(in the rows, 128 means zero)
One turn moves each row of this set onto another row. After a few examples, where does it send each row asked below?
j296: [107  97 142 149 128 136 121 117 125 132 109 159 131 111 146 118 121 134
 117  99 112]
j443: [109  95 141 146 119 132 131 126 119 131 103 156 129 106 150 118 116 127
 126  99 103]
j976: [108  93 138 147 119 131 132 130 118 132 109 162 131 109 152 121 123 127
 127 102 110]
j659: [121 108 109 137 169 104 136 137 104 146 169 102 124 118 131 135 107 125
 143 153 118]
j416: [ 96  91 139 147 116 138 124 124 117 144 121 157 128 110 151 119 116 129
 123 103 117]
j810: [139 111 122 109 162 117 114 136 111 134 144  99 126 118 129 136 115 136
 178 152 107]
j270: [113 128 108 119 166 101 125 111 111 160 146 109 137 135 132 104 116 142
 165 144 103]
j316: [132 105 104  96 147 111 126 127 118 157 132  83 116 119 149 108  95 136
 151 136 111]
j90: [135  98 100 105 141 123 124 153 113 152 146 103 115 132 147 120 111 133
 161 148 133]
j360: [104  97 142 152 127 138 124 119 122 133 112 163 131 114 149 119 124 134
 119 103 117]
j582: [111  92 140 146 118 140 125 127 126 133 105 152 125 108 148 129 120 127
 119 101 115]
j86: [ 97  92 140 143 114 139 122 123 120 143 115 150 129 106 148 117 112 132
 122 100 112]
j544: [123 129 113 117 159 119 108 119 119 149 137  97 135 136 114 100 109 146
 172 133 101]
j842: [105  94 134 150 117 136 121 122 129 136 110 154 130 124 143 116 116 127
 114  99 102]
j983: [ 97  91 140 146 114 141 118 125 119 143 117 152 127 109 148 119 114 131
 123 100 115]
j406: [102  90 135 153 118 133 125 125 125 140 118 162 131 126 149 117 120 124
 114 106 108]
j312: [127 123 111 123 154 129 106 142 114 145 146 110 131 144 113 111 119 142
 180 139 120]
j585: [106  95 142 150 128 132 125 113 125 133 112 161 134 113 150 119 124 134
 117 100 114]
j548: [141 140 104 129 160 124 133 128 109 150 149  88 131 137 143 105 130 110
 144 128 122]
j126: [138 115 121 108 164 111 114 127 114 136 140  92 127 116 130 129 111 136
 172 148  99]
j157: [143 140 107 127 158 128 129 131 110 148 144  86 131 134 139 105 128 112
 145 123 121]
j382: [112 114 129 134 133 114 103  92 122 133 134  95 134 131 110 113 117 117
 140 165 121]
j970: [136 110 119 111 168 109 121 134 109 138 149 105 129 117 136 136 120 130
 174 156 110]
j670: [142 139 106 130 159 129 131 135 107 150 150  93 131 139 144 108 133 110
 148 129 126]
j206: [134 112 119 108 170 104 122 125 111 140 144 100 128 116 138 133 115 132
 169 156 102]
j974: [ 94  93 141 146 114 136 124 120 118 146 118 153 128 107 151 117 114 130
 120 100 114]
j133: [144 129 124 119 171 121 119 129 128 144 140  86 122 137 126 119 114 108
 141 152 108]
j22: [106  92 136 148 121 132 131 120 124 137 105 154 129 106 154 128 121 126
 116 103 112]
j911: [107  94 140 147 120 128 133 125 119 132 107 158 131 108 154 121 120 127
 122 104 106]
j855: [113 109 123 138 131 119 104 107 118 131 144 111 135 136 114 122 127 115
 145 173 134]
j853: [118 113 128 136 130 122  97 106 121 127 137 100 133 134 106 117 122 118
 147 166 129]
j123: [117 120 104 126 164 111 122 134 108 154 156 124 135 145 129 116 126 139
 175 151 120]
j328: [141 125 121 124 172 119 125 138 123 145 150 100 122 139 131 125 124 107
 144 162 118]
j859: [132 108 113 137 160 125 119 155 108 137 167  96 120 120 116 138 102 130
 152 144 125]
j404: [139 102 106 101 140 128 112 148 120 150 134  87 112 126 140 114  99 138
 161 134 121]
j78: [122 115 113 132 170 102 131 122 111 144 156  82 125 109 127 127  93 129
 139 141 100]
j455: [125 101  97 100 150 107 138 133 112 163 145 101 118 124 158 116 107 129
 152 150 122]
j816: [107  91 138 148 120 136 128 127 124 134 106 159 127 109 153 130 122 125
 119 105 117]
j308: [110 110 123 137 135 109 110  93 118 136 142 105 137 131 118 119 125 115
 139 173 127]
j758: [107  97 141 149 126 137 121 121 125 130 112 162 132 113 146 120 123 134
 120  98 117]
j315: [102  94 133 153 118 131 125 116 129 140 112 155 132 123 148 114 116 124
 111 105 102]
j472: [140 128 122 120 174 113 129 126 125 148 145  93 123 136 133 120 120 104
 138 157 109]
j519: [107  93 140 146 121 135 127 121 126 137 102 149 126 106 152 125 118 125
 116 100 109]
j681: [131 114 117 134 161 123 116 136 112 136 153  78 120 113 109 127  92 132
 147 131 108]
j442: [107  92 134 154 116 140 121 128 128 137 114 159 130 126 143 120 118 125
 116 103 108]
j250: [108  94 141 148 117 136 129 132 121 128 105 156 129 110 148 120 120 128
 125 100 105]
j21: [144 139 107 128 155 133 126 139 109 146 148  89 130 140 139 107 131 110
 148 126 124]
j667: [147 127 127 122 168 127 115 142 127 140 142  91 122 139 122 124 120 109
 145 154 115]

j842 turns into j315
j86 turns into j974
j670 turns into j21
Where do these go?
j126 turns into j206
j681 turns into j78
j22 turns into j816
j544 turns into j270
j855 turns into j853
j667 turns into j133
j90 turns into j404

One turn moves each row of this set onto another row. After a few examples, where does it send each row asked below?
j992: [ 92  99 134 151 136 142 119 123 137 141 141 108 169  91 155]
j534: [134  82 148 147 160 129 145 120 132 155 150  96 137 111 168]
j957: [165 111 172 115 134 104 140 133 152 140 116  98 141 117 128]
j329: [122 105 162 167 120 152 137 129 152 161 141 112 152 111 163]
j880: [119  97 138 127 123 129 143 136 124 184 118 130 154  97 156]
j135: [144 121 169 124 144 120 144 146 152 139 111 105 147  70 152]
j159: [154 104 155 132 146 122 117 104 152 127 126 117 152 123 106]
j791: [151  91 139 157 135 137 154 111 156 164 129 100 150 120 160]
j333: [135 116 164 116 123 119 124 110 109 150 151 108 134 108 167]
j590: [117 118 164 125 128 123  95 121 150 128 101 115 143  90 134]
j271: [122 105 157 116 122 139 115 129 148 123 148 136 143  77 146]
j858: [122  84 161 132 139 129 128 106 111 140 145  95 116 108 129]
j795: [138 106 140  96 145 103 124 120 124 125 117 104 145 102 118]
j264: [159 115 139 145 132 143 151 132 133 121 124  95 168 128 141]
j232: [121 119 130 151 119 149 126 129 150 136 158 119 146  82 147]
j475: [120  97 150 137 151 113  94 128 143 148 134 138 135  99 142]
j606: [123 108 146 132 125 113 126  83 145 162 133 135 142  92 143]
j84: [142  82 143 129 145 100 144 141 148 163 130 102 157  78 131]
j753: [109  96 135 151 130 111 142 113 160 152 127 104 177  97 122]
j751: [139 106 144 147 144 117 146 120 127 163 110  79 155 135 136]
j288: [129 126 154 116 107 131 106 130 138 126 112 117 157 113 116]
j98: [116  90 146 122 120 161 131 120 132 147 122  97 134 131 117]
j421: [111  90 133 147 131 156 104 120 148 145 144 107 144  93 126]
j936: [129 123 150 106 104 149 127 125 130 157 129 110 152 131 155]
j378: [152 119 169 117 134 104 149 131 123 137 118 108 152 130 158]
j864: [126 108 135 151 136 134 128 156 123 141 131 116 151 104 179]
j528: [141 126 153 137 131 133 152  92 137 126 126 105 130  91 114]
j444: [137 114 145 130 129 150 168 146 116 147 110 101 140  97 127]
j100: [112 134 159 147 129 131 142 116 165 127 108 106 168  90 144]
j392: [118 125 153 117 136 119 116 137 119 123 120 130 148  84 119]
j208: [147  97 161 121 152 106 142 120 125 150  92 112 152 123 130]
j213: [140  91 142 141 144 124 165 135 140 152 155  89 167 117 148]

j475 turns into j159
j791 turns into j232
j957 turns into j213
Where do these go?
j880 turns into j606
j135 turns into j84
j421 turns into j288
j795 turns into j751
j936 turns into j333

